128 stands for zero in the data rows.
Each pair is two rows. How far apart are they, by a hidden measure? 0 means very close, and 20 very far. Two or three weighted sums of its numbers give each row a place; it is the straight-line distance between the places.
[155. 151. 141. 119. 132. 101. 135. 121. 153. 127.]
[127. 98. 147. 85. 118. 157. 126. 130. 122. 137.] 15
[114. 143. 110. 135. 151. 133. 130. 139. 140. 132.]
[143. 158. 116. 129. 120. 172. 158. 137. 117. 130.] 6
[156. 165. 129. 124. 123. 157. 118. 116. 109. 109.]
[176. 173. 155. 135. 127. 195. 167. 177. 87. 172.] 12
[153. 132. 130. 133. 127. 151. 94. 136. 153. 112.]
[100. 149. 142. 129. 194. 112. 128. 76. 126. 135.] 18
[150. 91. 122. 111. 113. 96. 126. 146. 159. 153.]
[110. 121. 134. 129. 137. 129. 128. 148. 123. 120.] 6
[155. 157. 126. 109. 114. 158. 113. 141. 151. 124.]
[167. 153. 151. 132. 137. 197. 84. 171. 113. 143.] 6
[127. 125. 166. 133. 78. 143. 159. 114. 128. 93.]
[115. 111. 114. 79. 94. 112. 151. 132. 161. 178.] 12
[146. 85. 123. 108. 90. 150. 139. 103. 122. 131.]
[201. 155. 151. 146. 123. 186. 132. 132. 98. 163.] 5
[134. 165. 161. 143. 130. 131. 131. 133. 114. 126.]
[62. 96. 130. 104. 148. 98. 89. 81. 148. 59.] 5
[130. 106. 145. 118. 124. 119. 122. 85. 146. 175.]
[126. 171. 154. 158. 154. 92. 105. 107. 120. 105.] 4
[92. 93. 137. 93. 144. 115. 140. 137. 164. 156.]
[157. 94. 172. 95. 113. 133. 142. 121. 163. 145.] 12
[165. 137. 167. 148. 108. 149. 113. 141. 113. 169.]
[104. 122. 123. 131. 109. 142. 116. 122. 153. 115.] 4
[175. 154. 125. 139. 112. 188. 151. 185. 126. 173.]
[121. 147. 154. 175. 154. 140. 106. 109. 71. 90.] 9
[93. 107. 144. 131. 121. 165. 156. 121. 117. 130.]
[188. 173. 178. 145. 123. 179. 151. 177. 58. 154.] 6
[140. 131. 145. 119. 121. 136. 98. 141. 127. 153.]
[176. 142. 86. 140. 143. 169. 135. 162. 110. 131.] 6
[129. 134. 120. 164. 164. 128. 113. 108. 110. 90.]
[111. 150. 103. 79. 138. 125. 150. 123. 170. 106.] 5
[96. 117. 147. 125. 133. 136. 130. 142. 155. 132.]
[98. 141. 109. 150. 159. 138. 142. 129. 104. 134.] 7
[200. 194. 140. 198. 117. 150. 120. 225. 74. 187.]
[178. 131. 155. 124. 92. 193. 112. 152. 71. 174.] 5
[90. 127. 182. 146. 139. 119. 90. 149. 105. 99.]
[134. 117. 117. 119. 121. 143. 104. 133. 113. 148.] 4
[129. 154. 119. 127. 128. 183. 112. 112. 140. 121.]
[157. 109. 100. 154. 188. 136. 176. 155. 92. 101.] 8
[127. 138. 120. 132. 112. 127. 97. 127. 97. 124.]
[126. 139. 145. 171. 171. 112. 62. 120. 115. 99.] 11
[148. 149. 132. 181. 128. 126. 144. 130. 124. 110.]
[158. 161. 118. 168. 211. 110. 110. 148. 109. 113.] 6
[123. 128. 111. 130. 80. 138. 118. 132. 104. 125.]
[119. 108. 134. 149. 122. 107. 153. 116. 151. 80.] 12
[150. 163. 143. 168. 160. 87. 123. 98. 106. 92.]
[124. 163. 117. 110. 125. 131. 122. 131. 142. 171.] 12
[149. 154. 129. 149. 160. 137. 143. 162. 124. 162.]
[100. 70. 125. 107. 152. 131. 118. 121. 155. 102.] 3
[116. 134. 127. 91. 144. 147. 115. 116. 123. 118.]
[141. 204. 131. 170. 142. 137. 141. 113. 93. 77.] 10
[134. 157. 134. 141. 96. 149. 122. 155. 114. 117.]
[124. 144. 143. 165. 139. 99. 104. 116. 99. 100.] 10
[105. 139. 122. 160. 108. 90. 116. 126. 145. 127.]
[154. 162. 147. 121. 110. 174. 145. 174. 114. 136.] 14
[143. 141. 122. 143. 163. 164. 131. 126. 155. 123.]
[0. 151. 87. 66. 130. 0. 101. 73. 233. 68.] 16
[122. 124. 157. 152. 136. 132. 91. 87. 158. 132.]
[133. 153. 125. 155. 153. 146. 137. 145. 112. 104.] 8
[101. 25. 140. 45. 96. 136. 175. 161. 235. 185.]
[100. 122. 136. 100. 93. 143. 128. 131. 173. 143.] 6
[117. 105. 149. 100. 130. 146. 156. 140. 145. 137.]
[110. 196. 139. 206. 118. 151. 165. 122. 55. 69.] 4
[110. 143. 101. 108. 171. 134. 136. 103. 131. 157.]
[159. 90. 113. 85. 96. 173. 129. 96. 153. 139.] 16
[134. 117. 171. 119. 156. 114. 125. 123. 153. 135.]
[139. 96. 104. 152. 75. 159. 130. 112. 115. 136.] 4
[129. 134. 97. 108. 97. 128. 106. 101. 109. 143.]
[131. 127. 139. 127. 118. 119. 132. 103. 160. 95.] 12
[148. 133. 105. 87. 85. 115. 101. 116. 162. 169.]
[121. 162. 119. 130. 102. 139. 113. 155. 117. 121.] 7
[90. 107. 74. 108. 147. 141. 139. 144. 125. 136.]
[126. 130. 102. 160. 130. 177. 112. 135. 112. 132.] 11
[136. 136. 126. 123. 108. 106. 154. 119. 130. 115.]
[49. 100. 90. 108. 154. 111. 134. 125. 177. 87.] 4
[124. 188. 93. 153. 188. 129. 132. 147. 91. 69.]
[196. 173. 132. 123. 115. 152. 166. 124. 109. 157.] 5
[100. 124. 121. 144. 128. 142. 135. 122. 103. 109.]
[155. 158. 101. 120. 127. 152. 109. 187. 80. 127.] 7
[144. 158. 127. 124. 122. 121. 134. 115. 107. 131.]
[110. 101. 113. 90. 99. 112. 153. 132. 116. 131.] 10
[137. 154. 157. 144. 116. 121. 121. 117. 118. 129.]
[144. 178. 147. 98. 113. 119. 121. 155. 127. 135.] 6
[92. 124. 140. 111. 81. 127. 137. 120. 147. 134.]
[117. 130. 95. 112. 170. 106. 139. 96. 170. 99.] 17
[136. 143. 155. 122. 114. 125. 146. 135. 141. 125.]
[121. 108. 164. 82. 91. 101. 165. 126. 180. 176.] 6
[193. 161. 138. 145. 108. 184. 115. 128. 90. 162.]
[170. 162. 92. 148. 174. 85. 137. 136. 118. 135.] 14
[130. 98. 150. 109. 120. 120. 118. 84. 141. 107.]
[103. 235. 135. 242. 222. 122. 131. 94. 7. 0.] 9
[187. 166. 167. 135. 127. 175. 125. 139. 104. 145.]
[71. 101. 116. 98. 96. 48. 119. 88. 174. 64.] 10
[142. 139. 123. 147. 138. 153. 117. 125. 87. 153.]
[60. 102. 122. 124. 127. 114. 124. 89. 161. 93.] 5
[161. 165. 159. 119. 182. 180. 128. 108. 97. 126.]
[105. 135. 117. 152. 189. 137. 139. 133. 116. 134.] 9
[108. 130. 156. 104. 119. 125. 95. 117. 140. 107.]
[154. 110. 99. 125. 130. 109. 125. 103. 143. 144.] 10
[96. 149. 115. 91. 95. 125. 117. 119. 119. 145.]
[121. 122. 87. 152. 142. 113. 144. 105. 130. 124.] 15
[105. 118. 138. 113. 116. 103. 140. 126. 134. 109.]
[165. 165. 119. 81. 144. 99. 141. 131. 138. 133.] 6
[154. 168. 101. 160. 125. 133. 78. 155. 70. 108.]
[83. 119. 129. 153. 156. 125. 122. 94. 162. 96.] 10
[110. 134. 117. 127. 126. 132. 115. 131. 125. 137.]
[109. 107. 108. 94. 113. 105. 107. 140. 166. 163.] 1
[125. 50. 152. 89. 62. 105. 148. 118. 176. 150.]
[95. 158. 116. 101. 83. 133. 169. 112. 122. 131.] 7
[164. 144. 163. 120. 122. 164. 104. 147. 105. 128.]
[127. 99. 97. 99. 142. 102. 79. 92. 152. 116.] 14
[130. 102. 115. 74. 117. 143. 152. 118. 143. 155.]
[100. 127. 156. 117. 112. 147. 129. 113. 122. 171.] 4
[137. 165. 118. 149. 145. 143. 107. 122. 138. 149.]
[159. 134. 126. 120. 117. 128. 130. 142. 128. 78.] 9
[141. 139. 95. 121. 142. 126. 125. 121. 107. 147.]
[50. 81. 88. 91. 149. 56. 144. 76. 156. 50.] 5
